Where one turn sends some rows of the set: a few examples, then the rows asked:
vekek: [-21 -10  25  15  -7 -32 -22  55  31   4   4  11  10 -11   9   0 -18  -8
  39  49 -21 -19   2  -4 -41  40]
Fup: [ -1  -2 -16   6  19  33  10  20 -31   8  21  -8   6  16 -39  10  16 -22
  17  10  62  19  -4 -19  32 -22]
Gid: [ 41   5  27 -18   0  -7  -4  31 -31  14  30 -26  37  -4 -15   9  24 -35
 -13  14 -43  30 -20 -16  10 -22]
Kuner: [-41 -11  27  35 -20  41  -3   2  -8 -33  42  22  -8 -14   3   0 -36 -13
  15   1  29 -36 -17 -24  -3   8]
nirot: [-37 -15   8 -17 -20  -6 -13  12  12  29   3 -43   8   3  15  20  21  -6
   8  25   9  -3  27  18  55 -32]
Nid: [-32 -17  14  38   8  25 -16  59  -6  38  -7  12  -2   3 -49  19 -23 -17
  28  25  12  16  30 -20  27  10]
miv: [-18  -6  11  16   6 -27 -45  47  17  10   5  20  -1  -4  -4  -3 -23   5
  40  54 -35 -18   0   4 -33  35]
pesu: [-39 -28   3 -14 -17   2 -18   7  -7  31  10 -52   8  -1  -5  38  15  -3
   5  32   3   1  32  21  49 -29]
nef: [-43  -8   2 -26 -20  -7 -20  16   8  31  23 -55   4   1   0  42  25  -8
  21  20  14  -6  29  19  31 -25]
Vali: [ 29 -44 -37  -6  16  -8  10   6  17 -17  59 -45  33  26  16  18  25   6
   1  15  -4  -3  -9  -9  -9  11]
rele: [-13  -2  36 -21  21  -3 -31   5  -1  28  -7   7   0 -12 -44  -1 -33  33
   4 -36  -7 -39   4 -46   1  12]
lam: [  9 -57 -36  -2  12 -20   9  -8  29 -27  45 -38  33  20  10  19  23   6
  -7   0   4 -14   3 -20 -13   7]
tigi: [-20  -2  27  26 -34  43  -3  22  -4 -37  42  23 -16 -10   8   5 -47  -8
  17   2  15 -17 -16 -40 -10  18]
Bazer: [ -1 -31 -23  42   7 -25 -12  34   6   5  35 -21  28  18 -31  -9   1 -29
  53  41  17  30  19   0   5  -6]
fatu: [ 15 -40 -37  -8  24 -18   5  -5  10 -29  62 -38  30  15 -11  18  28  16
   1   0   1 -11 -17  -9 -28   3]
sotod: [-11  -7  25 -19  11  -1 -18  15   2   9   2   3  -7 -22 -42   6 -38  57
  -7 -27   3 -42  -7 -41  12  22]
Liros: [-36  -6  21  29 -27  41   7   0  -9 -33  39  20 -18  -5   0  14 -38  -5
  25  18  31  -3 -10 -37 -12   8]
keloz: [ 10  -5 -21  43  32  26  -1  38 -15  -8  11  51  12  -6 -55   1 -10 -20
   0  15  -2 -15 -28 -37   5   3]
fupo: [-33 -10  13 -21   3   1 -15   6   0  43  14 -43  19   0  12  40  27 -16
  10  24  12  -4  17  16  47 -35]
Dobo: [-14   4  16 -28   8   4 -15   2 -12  21  -7   3  -6 -19 -64  -7 -25  41
 -11 -21  -2 -44  -3 -34   5  17]
lof: [-14 -45 -43  41  17 -12 -19  12  26   3   9  10  -7   3 -43   5 -19   3
  37 -10   3 -34  27 -36  17   2]
Navib: [  0 -17  21 -16  14  -5  -5   9   8   7   8   2 -11  -9 -61  11 -20  50
 -15 -26 -16 -45 -14 -38  12  34]
Sasis: [ 25 -31 -36 -16  12 -25  19   4  28 -16  56 -35  28  37  -4  18  20  11
  17  18  -7 -15  -6   0 -15  16]
Mep: [ 21 -48 -36  -8  23 -10  18  -3  17 -27  39 -30  33  33   9  -1  24  18
  -6   2   3 -10  -7  -8 -14   8]
Gulev: [ 29   9  39  -4  -7   2   6  24 -23   6  20 -13  36   1 -17 -10  19 -41
 -17  20 -37  43 -24 -24   7 -20]
pok: [ 17 -42 -50  -5  19  -8   8 -13  12 -22  52 -25  32  36  -1  19  17   9
  -3   4  -7  -7   3 -17 -20   0]
pum: [-35 -14  29  35 -37  40  11  10  -2 -42  27  19 -13  -6  13  -2 -35 -10
  16   4  24  -9  -8 -29   1   2]
tagum: [ 33   2  28  -9   2   0  -6  29 -24  -6  20  -5  36  -6 -12   7  28 -49
 -27  20 -38  26 -32 -25  -7 -14]
Tuse: [-15  -4  38  24 -32  46   5  18 -10 -44  34  22 -26   2  -6  26 -42 -16
  14   8   5  -5 -18 -36   5   4]
kemif: [-30  -8  14 -19 -35   1 -17  17  -2  10  31 -46   3  12  -1  33   8 -11
   9  30  18   3  18  29  57 -26]
Zite: [-26  -9   9  14   6 -22 -30  55  36  15  13   9   7 -14 -14  18 -20   8
  28  48 -44 -27  -1  -4 -38  38]
zikon: [-17  -8  13  14   7 -25 -19  55  35   9  -6  23  12  -3  11  -6 -23  10
  30  54 -36 -23  -1   3 -25  33]
Zusod: [-19   1  26  11  -1 -22 -23  61  20  19   3  20   0 -21   4   9 -32  11
  41  43 -34 -33  -1  -1 -20  36]
ginar: [-26 -13   1 -20 -25  -1  -7   9  -1  26  35 -49  18  -2  10  36  18  -5
  -2  16  12  -1  22  16  58 -31]
mul: [ 20  19  34 -15  -7   9 -14  31 -26   5  39 -22  32  -7 -32  13  18 -45
 -15  28 -31  38 -29 -19  -8 -22]
Kol: [-35  -4  26  12 -31  39   3  13  -7 -44  31  19  -7  -5   6  10 -34 -11
   4  -1  45 -12 -11 -35  -9   8]
vegu: [-21 -11  25  16  18  -4 -23  54  24  12   2  15  16  -5  -2   7 -39   2
  35  57 -27 -27  -3  -3 -38  35]
zeg: [ -6  -7  31 -24  14   3 -10  10  -1  18 -18   4  -4 -12 -46 -12 -18  44
 -16 -33  -3 -31  -4 -44  12  17]
nopov: [ 13 -57 -25  -2  27  -5   0  -6   2 -18  56 -45  42  31   3   9  22   7
  -1  -4   8  -8   0   1 -14   5]
zove: [ -7  -6  29 -32  12 -18 -23   9   5  11 -21  -2   1 -29 -50  -3 -21  38
 -14 -18  -1 -45  -9 -40   5   9]
rabe: [-27  -6  17  13  -7 -27 -25  58  29  14  11  27  -5   4   2  24 -22   8
  38  39 -38 -29  10  15 -10  35]
Lis: [ 29   4  26  -5   1   3   2  16 -18  11  36 -22  52  -1 -20  -1  12 -55
 -12  25 -43  22 -21 -22  -4 -24]
puruz: [-41 -19  20 -22 -25  -5 -10  26  -1  33   4 -40  18  -5   4  37  21 -16
  -6  17  11   3  34  15  44 -23]
Dur: [ 42  13  40 -17   6 -13  -1  14 -29   3  32 -17  19  -1 -36  10  26 -27
 -11  13 -32  34 -38 -20  14 -16]
fugi: [ 23   4 -39  -3  31 -24 -21  14  11  26   4 -14  26   0 -67 -13  12 -17
  13  25   0 -12  -9 -25  29 -27]
nafad: [-47 -11  23  33 -32  39  -4  21  -9 -39  50  19 -14 -10   2  27 -31 -12
  17   1  17 -10  -6 -21 -14   5]
ginem: [-14  -1  26 -27  15  10 -24  10  -8  13  -2  -2 -15 -22 -57  20 -15  35
 -11 -35 -11 -36 -11 -49   0   9]
mota: [ 24   9  26   2   0   4  -4  18 -35  19  32  -7  28  -4 -22   5  33 -47
 -15  24 -43  34 -26 -19  -1  -7]

Dobo turns into mota
Nid turns into Bazer
Where do these go?
nopov turns into rele
tagum turns into Kol
rabe turns into Sasis
zikon turns into Mep
Gid turns into tigi
mul turns into nafad

